Each path below is one point turned by a fixed rotation once a step. After each direction that follows a path, write how fast that rotation turns it, in degrees each step (0 if it stays still).
Each turn is a multiple of 5 degrees from 10 to 175, or 0.
Each row of a path follows its step; steps can be skipped.
Rotation 1:
step 0: [-20  -9  26  14 -20 -19 -16  41  15 -17 -26  -4 -18 -18  35 -17  23 -17
  14  21 -30   2  21 -20  -6   1   9 -55   3  37]
step 1: [  3 -21   2 -11 -37  -4  44 -11   5 -11  48   1  -3 -19  -6 -15  26  -9
  34 -10   1 -57 -12   7  -3 -29  -8  36  16   2]
step 2: [  4   1  18 -49   3 -45 -34  16 -11 -37 -37  -2   0   0  12   9  18  12
   8   0 -35  -6 -11  -1  23 -18 -23 -17 -33 -30]
step 3: [-11 -21   5  29  12   1 -24   9  42   6  20 -35 -20  -4 -14 -17   8 -23
  -8  42 -17 -51 -19  -2  20 -25  16   8  12  32]
step 4: [ 47  11  16 -23 -34  -6  16 -22  -7 -42 -17   7   3 -26  43  22  13 -57
   1 -11 -14  -1   0 -16  19 -11  -4  13  11   5]
step 5: [-51  -8   3 -27  19  22   8   5  39 -22  -5 -16 -32  30  10   7  -1  24
  40  25 -27 -26  19 -17  18 -18 -25   2   6 -14]
step 6: [ 30 -15  16  -7 -13   8 -32  28 -25 -18   9  11  11 -49   6  12 -11   4
 -21  45  10 -23 -23  10  19 -23 -36  17  25  29]
step 7: [ 21   8  -5 -39  19  -4 -22 -37  32   7  31 -13 -29  36  46  16  32 -13
 -15  10  -5 -12   7 -33  -1  -9  -6  12 -25  -5]
step 8: [-35   4  10 -26  13   8   0  18  33 -25 -28 -15  25 -50  18   2  -4 -13
 -11  34   9  -4  22  -1 -16 -15   5 -20  56   0]
step 9: [-28  23   6  -4 -37  21   3  22  -7  16  46  19 -25 -22  43   9  11  -5
  -4  -2  -4 -28  -4 -16  20  11 -31  47 -19   3]
step 10: [  9 -10  37 -70  32 -11 -25   8   4 -28  13 -24  -7   9  16  -3  24  15
   1  -6  31   3 -13  33   4  11  -5 -17  30 -16]
step 11: [-31  10  25   2 -27  -5 -31  -2  38  -3  11   8  -8 -34   0  -7  11  11
 -32  30   7 -19  34 -14   0  -3  23  -6 -37  47]
Speeds:
[ -3   0 -14  -4   2   1   4   6 -10  13  10  -3   9  -5  12  -4  18   4
  -7   9  -2  -1  -1  -8 -29   5 -16 -11   5  -3]  40
[ -8   7   4  -5  -7   0   1 -10 -22  -6   1  11  -4 -15  -8  21   0  -4
 -19  -6 -10   0   2 -11   3  -3  -2  -8 -16   4]  155
[ 19   6   2  -7   3 -11   6  10  -7  -3   2  -9  -4 -14  -4   9 -11   8
  -6  -5  -7   2   1   9  -3  -4  11  -8  29  -9]  170
[  5  16  -8  19 -13  -4   0   3  -3  -3  13   9   5 -12 -10 -10  -4   0
   1  14  16 -16  -1 -13  10   5   0   1   8   7]  135
[ -8  14   6  -5   4  12 -13   0   3  -5  11 -16   1  -7   9   8 -11   6
 -10  -3  23  11  13   0  -6   8  -4  14  -1   0]  20
[  1  -2  11  -6 -12  19  11   7 -13  -9   8   2 -13   6  -5   0   5   7
  19  -2   0   4  10   8   4  13 -13 -10   7  13]  80
Rotation 2:
step 0: [-40 -13  -6   5 -63 -33  -2 -21 -11  12  33 -28   4 -18  32  -5  12 -10
  15   3  43   4  -4 -17  14  14  -9  36  15   2]
step 1: [ 29 -22  -1   7 -27  -5  -6  -7 -10   3  29  -5 -19 -18  10  16  18  -6
   8  -2   8  28 -21   1  75  53  12  23  -1 -19]
step 2: [ 30 -24 -12 -29 -20  30  29  14 -19 -10  23  -6  47  -8 -19 -13  -4   8
   0  -3  -6  22  12  36  29  39  23  12  41  -3]
step 3: [ 11  -3 -47  -9  15  18  -8  -6 -56  12   5 -16  10 -30  -5 -25   4  30
 -21  28 -22 -33  27  18  -3  18  31  18  21 -26]
step 4: [-49  -8 -41 -10 -42 -25  -8 -25 -25  13  14 -12  17 -30  15 -12   6   8
   5  21   3 -30   6   6 -14  -9  31  36   3  36]
step 5: [ -4 -10 -16  23 -32 -19 -46 -33 -31  -8  32 -19 -37 -21  10  13  24   9
  14  -5  12  15 -21  -1  46   3   6  31   2  24]
step 6: [ -7 -18 -14  -6 -43  14  -3  -3   7 -21  44  -9  18 -12 -15  -2   5   4
  32 -18  24  55   3  37  52  22   8   3  16 -15]
step 7: [ 24  -1 -15   5 -10  26  -7   1 -32  -2  13   7  19 -16  -4 -15   9  13
 -14  14  20 -11  36  25  38  37   3   0  45 -61]
step 8: [-13  -7 -30 -18 -30  -4   7  -3  -6  27  -6  20  44 -36   9 -17  20   6
 -10  33 -11 -45  15  23   4  32  44  14   7  -4]
step 9: [ 13 -21  -5   9 -24 -15 -46 -11 -48   9   3  -2  -4 -29   6   3  31  21
  -5   6 -12 -32 -14  15   3   3  27  32  19  56]
step 10: [-31 -29 -25  -1 -13   4 -36   3 -12 -11  33 -14  -9 -31 -12   8   6  26
  40 -17   0  40  -3  41  20 -17  28  19  -8  26]
step 11: [-23  -9 -17  23  -9  21 -28 -10 -24 -29  36  -4   2  -8 -11   1  -1   6
  14 -11  48   9  28  16  43 -15 -14  11  47 -31]
Speeds:
[ -7  -3   5   3   5  -2  14 -15  -3  -6  -1  21  -2   0  17   5  -3 -20
 -11   7   2 -10   1   3  18  -7   4  11  -7   6]  95
[ -3  -2 -13  -3   6   6  13  -1  15 -19   3  -7  -2 -11   8 -10  11   7
  -6   2  -1 -18  10   1  -8 -10  -7  -2  11 -18]  85
[  4   1   2  -3   6  -8  -7  14  -1 -20   2  -4   0  12   5  -1  -8  -7
  -1   1 -14  15  -8  28   2  -5  -1  12   7 -10]  85
[  4 -12  23 -21   7   4   4  15  -5  11  -6  -4   3 -11  10   1   4   3
  -4 -14   0 -16  -5   9   2  12   4   2  -3  -6]  60
[  5  -4   6  14   6  -4  13  -2   2   6  12  -8  -5  -2  -7  16   4  -8
  -7  18   1  -3   2  17 -15  11  13 -15   8   3]  65
[ 13  -8  -1  -8 -13 -11 -12  -6  19   1   4   6  -6 -15  10  19 -13   6
  -3   7  -8  -3  -4  -3  -8   4 -13   9   3   5]  85
